In the data rows, zero lies at 4.5, halfway between 4 and 5.
Here are some numbered points:
[1 1 0 5 6 6 5 6 5 7 9 5 5 5 6 4] 0
[4 3 4 5 6 5 5 6 6 6 5 6 7 7 6 5] 1
[5 3 3 3 2 3 3 5 5 4 4 4 3 3 3 3] 2
[7 6 6 4 5 5 5 4 4 4 5 5 2 2 2 2] 3
[4 4 4 3 3 3 3 4 4 4 4 4 2 2 2 2] 4
[6 5 5 6 8 9 7 4 5 6 5 5 4 5 5 4] 5
[2 2 2 5 5 5 6 6 6 6 7 5 5 7 6 6] 6
[4 5 5 5 5 4 6 7 6 6 6 5 4 5 4 6] 7
[1 2 2 3 3 2 2 2 3 2 2 2 1 1 1 1] 8
[7 6 6 6 6 6 6 6 5 6 7 6 5 4 5 5] 9
[6 6 6 5 5 6 7 6 5 5 4 5 6 8 7 5] 10
[3 3 3 5 4 5 4 2 2 1 1 3 6 5 6 5] 11
Which three points above are nearest to each new point, looking only along the 3 directions in which the numbered points spread most? Their numbers follow each, nearest first.
[4 5 5 2 3 3 2 4 4 4 4 4 7 8 7 7] -> 11 1 10
[6 4 4 4 4 5 4 5 4 4 5 4 3 4 4 4] -> 2 7 3
[5 5 4 4 3 4 4 6 5 5 4 8 4 4 4 4] -> 7 2 3
[3 4 3 4 5 4 4 3 2 3 3 3 4 3 3 4] -> 2 4 11
[5 5 6 2 2 2 2 5 6 4 5 5 6 7 6 9] -> 1 7 10
[3 3 3 5 6 4 5 5 6 5 7 6 4 4 4 4] -> 7 6 1
[5 4 4 6 3 5 3 5 4 6 5 5 4 5 5 6] -> 7 1 5
[6 7 9 4 4 4 4 2 3 2 2 2 5 4 3 3] -> 3 4 11
[5 9 6 1 1 1 1 6 6 6 5 6 6 6 5 5] -> 7 3 5
[3 4 4 3 3 3 3 6 5 5 5 7 8 5 6 5] -> 1 6 7
[3 3 3 6 4 4 5 4 4 5 4 4 6 5 5 6] -> 1 6 7
[4 4 5 5 6 5 6 0 0 0 0 0 6 7 6 6] -> 11 10 1
[3 3 4 3 4 3 3 4 4 4 3 4 3 3 3 3] -> 2 4 8
[3 3 3 6 8 7 6 4 6 7 4 4 3 3 4 3] -> 7 1 5
[4 4 4 4 4 4 4 2 2 3 3 2 4 3 3 3] -> 2 4 11
[2 1 1 7 5 4 6 3 3 4 3 3 3 3 3 2] -> 2 4 11
[6 7 7 9 7 7 7 3 3 3 5 4 5 6 5 7] -> 10 5 9
[4 3 3 3 4 5 4 3 3 3 4 3 3 2 3 3] -> 2 4 8
[6 5 5 7 6 6 5 9 7 6 6 8 4 5 5 4] -> 9 7 5
